128 stands for zero in the data rows.
Here are some numbered points:
[128 146 148 115 134 125 158  98 101 112 149  25 135 143 123 213] 0
[117 140  79  96 123 122 129 135  83 161  98 189 167 128 152 132] 1
[162  76 176 112 114 118  98  83 160  74 137  54 120 115 147  42] 2
[148 129 124 124 138 139 119 145 245 129 149 127  90  98 132 192] 3
[ 88 147 172 117  65  99 178  89 118 163  94   0 146 130 104  17] 4
[255 211 112 185 125 161 103 100 105  39 183 169 255 112 111 158] 5
[ 92 132 199 133 135  89 135  71 193 133 106  61  80 200 160  29] 6
[ 83 255  78  81 172 104 165 131  79 146 105   0 235 128 137 149] 7
[ 81  67 136 136 139 136  86 166 185 125 122 165 114 101  50 246] 8
[114  60 113 129 128 150 106  36 173 147 157 121  84 159 103 101] 9
[148  41 177 155  27  96 179  89  83 139 181  99  70  97 119  89] 10
[131 255 108 137 115 135 164 156 109 175 118 102  66 167 121 133] 11
[160 118  91 129 125 109 141 146 187 142 122 160  80  87  39 255] 12
[ 94  64 115 140 114 148 114 134 180 112 111 135  81  67 157 167] 13
[159 161 186 132 229  82  59 179 149  45 144 147  53 162  91 118] 14
[255 218 110 175 135 141 125 110 110  76 159 127 237 114 134 158] 15
[ 96   7 139  84  96 101 166  32  87 147 180 168 159  50  99  61] 16
[ 78 211 135 111  92 120 157 110 126 146 180  73  87 203 148  14] 17
[140  97  88 122 134 135 118 206  84  71  87 183 146  51  25 129] 18
[255 179 103 121 148 137 130 178 147 163 136 155  88 107 106 157] 19
[109 151 118 122 123 146 120 155 203 137 128 135  86  95 149 174] 20
Which point above is nearest to each new point? Its number follows each.
[ 81  76 126 113 134 154 106 147  61 156  95 193 116 117 182 163] 1
[116  72 115 126 128 150 105  66 189 142 151 129  87 136 116 123] 9
[122 155 197 120 134  94 147  56 167 141 114  52  85 206 167  51] 6
[191 137 105 124 116 104  87 144  85 172 129 215 150 102  94 100] 1
[ 67 144 220 122 131  82 151  38 195 136 105  23  76 228 174   0] 6
[108 150  79 121 145 128 155  76 101 108 160  98 156 129 136 172] 0
[126 110 163 132 159 189 146 230  77 184 112 194 106 152 180 111] 1
[ 93  66 138 151 154 120 104 117 133  32 153  92  81 109 115 188] 13
[123 195 139 105 166 128 150 109 107 108 138   5 158 156 126 252] 0
[ 84 148 147 112  78 105 170 102 101 163  93  36 154 132 114  50] 4
[ 70 151  95  97 105 113 158 120  70 149 105 151 154 132 146 111] 1
[ 97 113 141 118  91 110 151 104  98 169 157 111 181  55 190 124] 1
